A single turn carries every row of the set below to another of its rows. Some are shown first; where does it send the rows asked next?
boto: [ 2.67 -0.48 -1.63  0.89 -1.19  0.81 -2.61  2.36  2.52 -0.67  1.15  1.12
  1.56 -0.61 -0.02  2.01 -0.74 -0.41 -1.83 -2.02  1.59 -3.07 -3.91]
Pufaz: [ 0.17 -2.12 -0.21  2.79 -1.41  0.93 -2.90  2.47  2.87  2.57  1.17 -0.22
 -2.05 -4.30  0.51  0.23 -0.12  1.29  0.29 -0.41  2.15 -3.68 -5.62]
Gata: [ 0.66 -1.42  1.44  2.83 -1.14  0.62 -2.97  3.82  3.85  2.20  2.26 -0.75
 -1.09 -4.85  1.16  1.02 -1.37  1.97 -0.05 -0.31  0.60 -2.70 -6.07]
Dugov: [ 1.58 -0.73  0.40  2.05  0.34  2.49 -4.21  3.01  3.69  0.16  0.03 -2.11
  1.70 -2.61  0.29  1.45 -0.59  0.82 -1.78 -3.45  2.27 -4.30 -5.50]
kado: [ 2.12 -0.53  2.00  2.87  2.21 -1.43 -2.98  0.88  2.79  0.79  2.61 -1.66
  1.68 -2.77 -0.42  0.46 -1.17  2.52  2.31  1.80  0.80 -1.37 -4.10]
Gatim: [ 3.09  3.16 -0.45 -1.19  0.61  0.04 -3.85  2.85 -1.98  3.66  1.22 -5.78
  1.22 -5.15  0.09  3.98  0.43  0.96 -0.21  2.65  1.34 -0.32 -4.94]
Gidod: [ 1.93 -0.89  0.40  3.09  2.12 -1.64 -3.05 -0.11  1.94  0.96  1.65 -1.21
  0.94 -2.33 -0.88 -0.24 -0.25  2.27  2.41  1.85  1.93 -2.42 -3.69]
Peg: [ 1.61 -0.69  0.34  2.15  0.36  2.37 -4.26  3.01  3.66  0.08  0.07 -2.20
  1.80 -2.70  0.41  1.42 -0.66  0.94 -1.75 -3.46  2.11 -4.26 -5.49]
zirem: [ 2.53  2.40 -0.17 -1.80  0.35  1.06 -3.60  2.32 -2.04  4.18  1.36 -5.71
  0.97 -4.83 -0.28  3.93  0.70  0.03  0.18  2.26  1.81  0.14 -4.92]
vik: [ 3.10  2.92 -1.52 -0.87  0.49 -0.29 -3.86  2.28 -2.70  3.75  0.50 -5.42
  0.68 -4.79 -0.12  3.59  0.98  0.91 -0.08  2.80  2.00 -1.21 -4.72]
sul: [-0.12  1.25  0.02 -2.44  2.01 -0.01 -1.58  4.11 -2.24  3.04  0.99 -3.50
  2.38 -2.81 -0.64  5.42  2.10  0.27 -0.08  2.07  2.08 -0.07 -3.87]
rati: [ 1.30  3.19 -0.81 -1.79  0.60  0.33 -3.10  5.04 -2.79  3.21  0.46 -4.42
  1.36 -3.81 -1.75  3.90  1.72  1.06  0.71  2.23  0.27 -1.17 -4.92]
pav: [ 1.61 -0.72  0.23  2.12  0.32  2.49 -4.17  2.88  3.59  0.16 -0.08 -2.12
  1.68 -2.66  0.23  1.31 -0.45  0.81 -1.75 -3.44  2.34 -4.38 -5.40]
sazi: [ 2.46  2.30 -1.26 -1.54  0.27  0.81 -3.61  1.77 -2.66  4.18  0.63 -5.34
  0.46 -4.57 -0.47  3.46  1.37 -0.06  0.20  2.38  2.62 -0.68 -4.74]
rem: [ 1.22 -1.43  2.66  1.75  1.92 -0.02 -2.63  0.20  2.89  1.39  2.85 -1.71
  1.58 -2.59 -0.93  0.32 -0.89  1.25  2.77  1.11  1.41 -0.49 -4.11]
Pof: [ 2.70 -0.30 -0.35  0.57 -1.05  1.04 -2.52  3.08  3.19 -0.67  2.03  0.69
  2.23 -0.95  0.41  2.46 -1.60 -0.38 -1.77 -2.16  0.77 -2.08 -4.09]
Nura: [ 0.44  1.92  0.04 -1.91  2.23 -0.93 -1.75  4.67 -2.09  2.57  0.95 -3.60
  2.68 -3.09 -0.18  5.60  1.69  1.20 -0.44  2.47  1.40 -0.32 -3.91]
Zuken: [ 1.13 -1.76  1.16  2.04  1.79 -0.13 -2.61 -0.77  2.00  1.59  1.90 -1.28
  0.75 -2.11 -1.41 -0.29 -0.01  0.99  2.84  1.20  2.50 -1.50 -3.68]
veg: [-0.04  1.31 -1.08 -2.02  1.87 -0.43 -1.60  3.54 -2.85  2.88  0.32 -3.23
  1.83 -2.55 -0.81  5.02  2.51  0.44 -0.23  2.32  2.52 -1.00 -3.64]
zug: [ 3.01 -0.07 -1.17  1.22 -0.98  0.38 -2.68  3.05  2.91 -0.92  1.49  0.91
  2.04 -0.94  0.46  2.28 -1.29  0.20 -1.97 -1.72  0.90 -2.89 -4.04]
Dunu: [ 0.64  1.91 -1.16 -1.37  2.08 -1.44 -1.84  4.24 -2.62  2.43  0.29 -3.26
  2.23 -2.88 -0.31  5.22  2.23  1.37 -0.50  2.68  1.97 -1.24 -3.71]
mov: [ 1.23  3.02 -1.30 -1.79  0.44  0.33 -2.98  4.72 -3.13  3.36  0.23 -4.31
  1.03 -3.64 -1.91  3.70  2.07  0.82  0.76  2.13  0.70 -1.42 -4.87]
rir: [ 0.90 -1.32 -0.05  3.47 -1.11 -0.14 -3.21  3.38  3.22  2.05  1.40 -0.33
 -1.58 -4.63  1.01  0.54 -0.74  2.38  0.00  0.01  1.20 -3.87 -5.76]
kedu: [ 2.36 -0.68 -0.79  0.32 -1.35  1.57 -2.38  2.46  2.79 -0.43  1.60  0.92
  1.70 -0.63  0.00  2.12 -1.01 -0.90 -1.58 -2.32  1.45 -2.28 -4.00]
bere: [ 1.03  2.97 -0.48 -2.19  0.44  0.71 -2.97  4.98 -2.73  3.49  0.66 -4.52
  1.44 -3.76 -1.79  3.92  1.78  0.65  0.80  1.94  0.33 -0.80 -4.90]
tilo: [-0.05 -2.21  1.19  2.10 -1.51  1.68 -2.74  2.85  3.55  2.73  1.99 -0.65
 -1.53 -4.52  0.56  0.69 -0.69  0.85  0.42 -0.75  1.57 -2.56 -5.85]
sog: [ 1.66 -0.60  0.15  2.25  0.41  2.36 -4.28  2.93  3.47  0.07 -0.13 -2.16
  1.70 -2.67  0.26  1.37 -0.56  0.92 -1.77 -3.43  2.38 -4.48 -5.46]
Vutu: [ 0.93  2.74 -0.96 -2.15  0.42  0.81 -2.94  4.56 -2.99  3.52  0.35 -4.40
  1.04 -3.62 -2.06  3.70  2.08  0.51  0.87  1.86  0.71 -1.11 -4.88]

Gata moves to tilo
kedu moves to boto
Where do these go?
Zuken moves to Gidod
Gatim moves to zirem
bere moves to Vutu
veg moves to Dunu

